In the rows, 128 means zero.
Each path below is one point turned by a fixed rotation once a step. After each direction that follows a path, write how fast that rotation turns it, in deg/step (0 if it stays still).
Each turn is a multiple of 5 degrees from 10 to 175, or 0.
Each row of a path follows its step; steps can be skipped.
Path 1:
step 0: [131 137 126 127 123 129 128 121 130 141 118 119 132 125 139 133 135 119
 144 133 117 135 125 128 129 131 130 117 118 136 116 122 135 141 127 139
 140 126 130 121 131 122 139 125 133 128 136 122 127 132 131 138 128 127
 122 125 123 132 115 132 128 124 120 133 122 125 131 131 140]
step 3: [144 129 122 121 129 115 127 124 119 130 123 135 142 131 130 125 134 125
 121 131 129 136 132 114 134 126 118 129 111 121 130 130 136 124 124 124
 134 118 133 126 130 131 131 143 140 126 128 137 130 130 118 123 125 126
 120 124 128 145 130 118 135 129 135 131 131 131 123 125 120]
step 6: [136 143 133 127 127 125 134 127 134 129 122 129 115 128 128 130 125 132
 131 134 129 129 130 131 137 123 120 126 118 138 128 123 129 139 118 129
 126 134 135 136 125 123 129 140 132 138 126 124 126 119 116 118 136 126
 135 113 119 130 113 137 132 137 118 124 129 128 137 128 142]
step 9: [145 140 126 123 137 122 122 133 128 127 130 123 140 130 138 122 125 139
 111 129 137 132 121 126 134 126 138 135 128 125 134 128 126 136 132 131
 136 127 127 121 126 140 132 134 129 120 123 125 124 135 121 127 112 126
 126 125 132 126 122 142 138 137 124 122 129 134 123 136 120]
step 13: [130 136 120 120 117 138 133 129 135 133 122 123 120 129 133 138 130 135
 141 121 140 131 112 123 126 135 119 122 123 127 125 126 129 127 131 126
 127 133 134 127 131 129 125 128 126 129 128 112 117 111 133 126 127 135
 130 115 135 127 135 124 133 123 121 126 139 141 126 122 143]
step 15: [127 140 131 117 140 108 128 123 129 129 124 125 136 135 137 129 121 136
 120 118 135 130 135 124 134 127 131 122 116 130 118 121 137 118 129 128
 125 127 130 114 130 133 140 124 136 129 128 136 134 123 127 124 124 127
 122 122 120 135 125 123 126 124 138 126 133 127 115 124 115]
step 16: [121 134 126 128 140 117 118 144 129 123 127 131 128 129 133 133 132 127
 129 125 129 122 130 122 133 140 127 126 130 119 136 137 131 136 138 128
 144 122 126 122 134 124 145 137 121 125 142 124 122 136 123 120 124 123
 125 133 137 132 131 137 136 122 140 133 131 136 124 124 137]
step 17: [127 136 137 132 125 126 111 119 130 131 135 139 123 133 126 132 138 132
 122 131 123 130 132 135 121 113 134 131 124 118 136 131 126 126 131 129
 122 128 118 119 119 128 141 133 134 130 136 120 131 125 121 133 140 139
 116 128 126 120 124 141 127 135 128 134 133 129 136 134 141]
Directions:
[127 127 128 130 128 129 125 127 127 128 125 129 131 128 130 127 129 126
 126 130 125 130 128 127 126 128 128 131 128 126 128 126 124 128 129 130
 126 126 129 130 129 129 128 127 129 126 128 129 128 131 128 130 128 128
 127 127 128 131 130 131 128 129 129 126 130 132 128 128 128] : 45
[128 127 131 128 130 126 131 128 130 126 128 129 127 126 129 129 130 128
 127 127 127 128 127 127 130 130 131 128 127 130 126 132 127 127 126 127
 126 130 129 127 128 128 132 127 130 128 128 127 128 132 127 131 126 127
 130 130 128 129 128 128 129 128 129 128 128 128 127 128 129] : 65
Path 2:
step 1: [131 117 121 115 127 128 123 128 134 122 139 133 128 131 113 129 131 129
 139 136 124 136 138 130 137 112 127 122 128 126 132 131 131 123 138 116
 137 121 117 131 126 126 125 134 120 128 132 131 138 132 124 132 133 123
 136 125 122 134 127 126 133 136 138 128 120 138 132 144 129]
step 3: [124 125 125 137 131 124 120 110 131 138 129 117 130 131 136 133 113 126
 126 132 118 129 127 135 134 134 128 138 138 135 131 120 124 126 133 125
 126 125 127 122 128 125 118 128 125 114 125 113 121 122 129 114 117 124
 122 130 127 136 126 143 135 126 130 129 120 117 125 127 121]
step 6: [128 129 119 137 121 129 137 139 129 119 124 132 126 119 122 141 123 127
 125 140 129 133 126 126 122 123 122 142 135 134 127 134 131 132 122 129
 118 123 121 130 121 126 134 124 125 121 121 136 126 132 121 134 146 126
 122 115 121 117 123 119 127 122 128 120 128 116 116 135 131]
step 7: [125 141 135 123 124 127 136 131 135 123 126 136 130 130 128 124 117 132
 123 115 123 123 122 136 127 132 130 130 133 131 136 132 143 125 126 137
 123 125 117 130 127 127 112 134 114 123 120 122 123 127 129 136 133 139
 124 123 123 127 130 127 121 139 117 124 126 147 138 129 136]
step 12: [138 121 139 113 120 136 134 129 125 131 124 134 130 148 122 121 130 124
 134 130 123 133 127 127 127 137 121 128 123 122 128 144 137 117 122 124
 130 130 118 121 130 122 121 131 126 137 139 132 124 132 125 121 140 136
 136 137 129 125 127 126 133 120 133 129 132 123 115 129 130]
step 14: [129 129 127 124 124 112 125 133 125 142 129 143 127 121 132 131 128 120
 123 125 142 124 143 131 123 132 115 134 146 135 125 120 128 128 127 131
 135 110 127 130 135 123 126 134 123 122 122 128 130 135 118 129 121 132
 125 133 124 136 139 132 124 132 130 126 128 123 132 128 116]
step 18: [132 132 134 123 132 128 125 132 138 129 146 125 135 132 128 131 133 121
 122 122 120 124 134 123 131 135 144 136 118 130 129 141 126 133 121 126
 132 131 129 133 128 123 129 123 115 120 121 118 119 123 127 124 134 125
 114 124 121 140 116 117 124 123 127 139 120 131 132 134 121]
step 21: [120 128 121 140 133 124 119 121 120 126 119 126 132 125 123 134 118 133
 127 137 117 123 139 119 133 126 121 135 136 131 113 122 135 128 133 137
 127 126 137 132 123 124 129 116 123 117 133 132 129 132 138 112 129 128
 121 126 142 124 132 132 140 133 128 131 123 126 127 118 127]
Directions:
[128 127 129 127 127 128 131 131 129 129 127 131 130 126 124 128 126 128
 127 125 127 127 126 127 129 128 130 126 125 132 130 130 129 127 128 128
 130 129 126 130 127 129 127 127 128 130 127 131 128 130 127 129 128 126
 126 129 128 128 126 130 130 126 128 128 127 127 126 130 126] : 60
[128 128 128 128 127 123 129 129 130 129 128 128 126 129 126 128 128 129
 127 127 128 130 129 128 128 129 128 125 129 128 128 125 127 128 125 125
 129 129 132 127 128 126 125 129 129 128 129 129 128 130 125 127 131 129
 130 124 128 126 127 129 127 130 129 126 128 130 126 128 128] : 140
[126 131 127 129 127 130 126 127 125 129 127 130 130 129 127 130 129 126
 127 131 128 128 127 126 127 128 130 127 128 128 125 128 129 128 127 127
 128 126 128 128 129 128 129 128 127 125 126 131 130 128 126 128 129 125
 126 125 131 126 129 127 128 129 129 127 128 128 128 130 124] : 95
[127 128 128 128 128 127 126 129 128 127 130 125 130 127 128 129 129 127
 130 126 126 128 126 126 127 128 126 128 128 125 127 131 131 127 130 126
 126 127 127 129 129 130 128 130 128 130 126 127 129 129 128 127 131 131
 129 128 127 125 124 126 128 130 125 128 127 129 126 131 126] : 65
[131 128 128 126 128 131 126 129 130 128 129 129 129 131 127 126 127 126
 128 128 127 128 128 128 127 129 128 129 129 129 128 129 128 130 128 126
 130 126 128 129 127 131 128 130 125 129 128 127 124 126 125 129 128 128
 127 125 129 127 126 128 127 130 130 126 128 126 128 129 133] : 65
Path 3:
step 1: [122 120 123 144 134 128 128 122 132 131 122 125 129 123 137 120 124 122
 138 128 119 123 123 134 125 138 130 126 124 117 132 117 135 129 126 138
 130 134 107 131 134 123 141 118 127 135 128 127 125 129 132 128 130 120
 123 137 132 124 125 125 127 123 133 125 120 135 121 130 128]
step 4: [138 121 132 128 126 128 132 134 135 125 128 132 123 139 140 122 114 119
 127 133 122 129 117 132 134 131 128 128 139 129 127 131 124 140 134 142
 136 125 118 134 128 127 136 128 121 130 121 129 129 124 139 126 123 130
 138 136 142 130 131 122 140 130 129 133 124 127 129 125 132]
step 6: [129 117 128 135 136 128 122 128 131 131 120 133 133 133 137 120 131 126
 122 125 132 135 124 134 135 124 129 140 128 126 131 129 132 136 133 132
 136 130 120 135 125 136 139 120 132 135 123 140 139 125 133 128 127 128
 136 134 130 128 135 115 138 114 131 133 132 134 118 131 139]
step 11: [130 120 127 132 133 115 133 134 122 130 129 119 133 135 126 122 123 131
 128 126 118 118 130 129 132 125 129 146 119 128 134 140 112 126 129 126
 130 133 128 137 121 136 131 120 124 132 130 134 131 126 129 127 124 126
 127 133 126 132 115 117 128 112 125 125 127 143 128 125 126]
step 15: [126 124 134 129 135 127 142 134 139 129 128 117 122 126 138 128 123 134
 125 132 120 123 107 132 134 125 120 134 117 127 122 128 134 128 136 131
 131 133 131 129 123 123 122 119 112 119 121 120 132 135 132 135 130 129
 132 121 135 124 120 128 127 131 129 130 128 129 132 122 136]
step 16: [135 120 139 135 128 132 121 131 121 127 135 126 123 131 132 127 124 129
 122 128 124 129 128 131 130 126 136 141 128 125 135 125 118 128 129 128
 129 143 124 126 127 125 117 124 124 140 139 121 134 122 130 125 110 130
 129 124 128 128 113 136 141 126 138 130 133 136 127 125 132]
step 17: [132 125 137 136 126 139 126 131 131 125 126 116 125 130 124 130 130 134
 129 133 130 123 111 144 125 122 117 129 129 125 126 128 139 141 133 126
 130 133 125 123 122 135 130 124 128 124 127 119 131 134 127 127 134 135
 134 136 130 126 117 122 130 118 124 135 127 146 127 130 134]
step 18: [130 125 135 137 138 132 114 120 131 137 123 120 126 138 131 130 117 127
 121 130 123 129 129 138 130 134 133 130 123 115 137 133 133 125 134 141
 122 137 128 128 129 118 121 115 126 132 125 125 138 129 125 127 130 131
 134 122 134 116 118 136 134 122 132 125 139 122 127 127 123]
Directions:
[127 129 127 127 128 130 127 126 128 127 128 129 125 128 126 132 127 127
 127 128 127 130 129 131 125 125 128 130 128 127 128 129 129 128 128 127
 128 130 130 128 126 128 127 128 131 128 126 132 128 129 127 124 129 132
 129 128 128 129 131 128 128 127 127 131 127 131 126 127 128] : 100
[132 127 129 129 129 130 128 128 126 129 126 128 129 129 130 130 127 126
 129 125 126 131 129 127 129 130 129 127 130 126 126 130 128 128 129 128
 127 129 128 125 128 130 129 129 129 129 130 129 130 127 129 131 127 132
 129 125 128 130 130 128 131 129 129 128 127 125 126 131 130] : 175
[126 128 127 128 125 133 126 128 130 127 129 132 130 129 129 128 127 129
 126 128 130 125 127 128 129 127 128 127 125 127 127 127 129 129 129 127
 128 127 130 129 129 130 127 126 131 127 128 126 131 127 129 128 127 129
 131 126 127 129 127 129 129 126 131 129 129 128 129 128 128] : 35
[124 126 129 127 129 129 128 128 128 129 129 128 127 129 129 129 127 131
 127 124 130 128 129 129 130 132 127 127 128 129 127 127 131 128 128 130
 129 128 127 129 125 128 127 128 126 127 127 129 128 128 128 128 128 131
 127 128 132 126 128 125 125 127 129 127 130 126 125 127 130] : 125
Path 4:
step 1: [124 120 134 116 121 126 127 141 124 120 139 127 134 138 122 127 141 131
 126 125 132 133 135 130 118 134 123 126 126 141 136 118 130 136 125 128
 124 122 117 126 120 125 133 129 126 138 127 122 131 118 128 127 118 123
 139 133 133 126 118 131 128 137 148 133 118 136 130 132 129]
step 3: [124 136 120 133 134 124 132 132 134 125 122 141 134 133 133 118 144 130
 128 135 125 124 133 125 125 132 120 126 130 126 134 141 125 120 129 123
 126 132 118 131 113 123 138 119 139 134 125 142 139 133 112 130 122 126
 137 137 127 128 136 135 131 133 126 127 123 130 126 126 120]
step 4: [119 139 127 133 127 125 129 132 135 125 131 122 136 129 137 122 131 137
 125 131 122 125 137 133 121 126 130 123 122 126 126 115 120 135 128 132
 128 129 127 125 111 117 134 122 125 130 137 118 131 119 110 114 120 130
 135 131 125 122 133 124 131 125 136 141 122 127 138 126 141]
step 6: [132 124 135 120 127 128 125 137 134 121 126 129 132 127 124 129 134 137
 135 118 123 125 134 133 140 129 117 128 129 139 126 136 131 139 125 117
 132 120 119 140 120 127 135 121 142 128 129 126 132 123 110 137 119 131
 129 136 130 114 122 123 130 136 131 124 122 137 117 131 128]
step 8: [134 128 116 132 123 127 129 127 130 133 122 137 138 126 128 124 138 124
 123 129 131 132 138 125 117 126 114 131 129 134 127 130 117 129 119 131
 127 132 122 119 113 122 125 126 117 145 141 127 133 126 120 138 124 131
 132 135 128 120 134 126 120 127 128 119 116 116 121 121 126]
step 12: [113 133 126 124 121 128 124 140 137 138 130 132 122 125 128 137 131 131
 140 132 134 127 138 141 127 131 120 125 141 138 132 128 120 132 121 128
 127 125 111 139 129 116 133 132 124 127 140 125 138 126 122 132 130 120
 144 129 127 124 131 129 121 134 130 126 122 132 131 133 121]
step 13: [133 132 122 136 128 121 125 139 140 130 124 127 137 126 128 136 143 125
 123 123 135 133 127 125 121 146 115 139 123 128 131 129 125 133 133 131
 124 136 123 122 121 119 133 128 121 132 135 132 139 124 124 122 123 129
 127 148 135 125 138 132 127 134 129 129 125 141 125 133 130]
step 20: [125 140 123 124 130 127 129 133 142 130 130 135 137 125 137 124 135 137
 120 126 118 134 122 134 114 131 127 117 139 127 140 124 122 129 123 123
 125 138 119 125 114 129 140 120 125 133 136 126 125 133 114 132 130 129
 122 134 130 129 123 128 130 138 132 130 134 116 139 126 126]
Directions:
[127 131 127 126 126 128 129 128 128 130 128 126 127 125 127 129 130 130
 126 127 128 124 126 127 131 128 128 126 124 126 126 131 127 127 128 127
 129 126 128 127 128 125 130 127 128 126 129 127 130 128 127 128 128 127
 126 129 129 130 129 127 127 128 126 130 128 130 126 129 130] : 40
[127 129 128 129 129 128 126 126 129 127 128 128 131 126 130 125 127 130
 131 129 128 128 130 129 130 127 129 128 129 126 129 128 128 128 130 130
 129 128 128 126 129 129 131 124 129 129 128 127 127 129 126 127 129 130
 126 126 129 132 129 128 129 124 131 129 129 127 126 127 128] : 65
[125 129 130 127 125 128 129 126 127 129 130 128 127 128 128 130 126 131
 128 127 128 127 128 131 128 129 129 125 131 125 132 125 129 129 127 128
 129 130 126 130 127 130 128 129 127 127 127 126 128 125 126 126 128 125
 129 128 127 127 126 128 129 129 127 131 128 127 126 128 128] : 135
[131 130 126 127 130 129 130 129 129 129 129 128 125 128 129 126 127 129
 129 130 126 127 130 127 125 129 125 130 131 128 126 130 128 128 126 127
 128 126 126 130 127 126 127 128 127 127 129 127 127 129 128 125 128 125
 125 127 128 128 130 129 126 126 128 131 130 127 128 126 126] : 85
[129 129 126 128 129 127 126 128 130 127 128 130 129 128 130 130 130 128
 130 128 126 129 130 130 130 130 128 129 129 128 128 127 129 126 127 127
 126 131 128 131 130 130 127 124 131 123 126 129 129 129 128 128 128 127
 130 131 128 127 129 128 127 128 125 128 131 129 125 130 129] : 110
Path 5:
step 8: [127 120 125 138 130 127 129 120 137 119 125 127 129 128 141 129 120 126
 126 133 120 131 122 114 126 135 131 131 122 131 141 132 129 134 130 131
 133 133 134 133 130 126 132 121 124 122 132 122 122 130 126 133 120 131
 141 124 125 131 127 140 136 118 127 133 119 134 130 129 135]
step 10: [140 125 142 122 130 139 133 124 125 133 119 135 133 124 124 124 125 137
 135 130 124 120 126 118 127 129 123 129 137 121 124 126 126 123 130 125
 127 125 125 134 128 129 132 128 135 126 131 128 122 124 140 132 131 126
 135 121 125 122 116 129 126 120 117 139 126 138 139 129 128]
step 11: [130 131 113 135 133 126 125 130 118 124 123 130 129 118 123 134 132 126
 138 128 137 136 134 125 129 136 127 122 127 130 134 134 128 142 131 121
 131 131 122 127 122 130 126 126 143 128 131 125 127 126 133 130 137 127
 135 141 125 127 128 125 117 129 124 127 111 127 133 126 123]
step 12: [117 132 138 116 124 122 131 124 117 128 122 128 129 134 127 127 129 132
 118 119 129 131 139 129 140 129 136 126 135 121 138 137 135 127 128 126
 124 134 121 133 133 127 130 130 130 125 123 136 124 124 127 127 126 123
 140 128 130 129 120 129 122 117 129 129 130 131 116 119 132]
step 13: [132 137 128 139 130 129 134 117 136 130 131 137 130 130 115 128 128 125
 122 127 130 129 134 110 122 130 134 129 122 133 133 137 123 130 125 130
 127 130 129 128 135 121 126 122 138 126 136 130 134 130 140 124 124 125
 117 138 131 127 124 124 131 129 140 132 128 136 127 129 138]
step 15: [116 125 133 139 124 131 126 124 124 129 125 136 123 130 123 125 134 139
 123 141 123 130 125 123 112 119 129 128 140 121 128 124 130 132 136 145
 125 134 131 119 133 128 133 131 128 122 134 127 126 125 124 128 132 130
 129 132 126 127 128 126 122 127 131 123 127 137 135 117 127]
step 18: [126 135 126 125 136 120 131 131 124 134 127 127 122 124 132 121 130 131
 140 122 125 132 139 119 130 120 135 127 123 129 133 116 127 120 132 124
 130 128 126 128 141 130 131 137 137 129 128 121 127 118 141 128 135 124
 116 131 124 127 133 126 125 132 126 125 140 123 137 125 129]
step 21: [121 129 139 122 132 135 134 127 142 137 141 123 127 139 138 126 123 129
 129 125 130 121 125 124 117 129 139 127 132 133 142 130 130 124 135 134
 127 118 132 136 132 129 130 133 128 125 127 124 132 138 128 134 129 132
 131 119 131 128 124 120 127 127 131 128 120 123 132 136 133]
Directions:
[131 126 126 126 131 127 128 128 127 127 128 127 128 128 130 129 126 129
 130 131 127 127 129 125 129 125 126 130 126 127 128 126 130 127 127 127
 129 127 129 130 128 129 128 125 128 127 127 128 129 128 129 130 128 126
 131 127 129 129 131 129 129 129 127 124 129 129 130 124 128] : 40
[128 128 128 125 126 127 126 128 129 127 127 128 129 131 126 129 127 127
 126 126 128 128 127 130 128 129 130 129 126 129 131 129 130 129 126 128
 127 129 126 129 129 127 123 129 130 125 130 129 128 126 131 128 127 125
 125 128 127 129 130 129 129 127 129 127 129 128 130 127 125] : 55
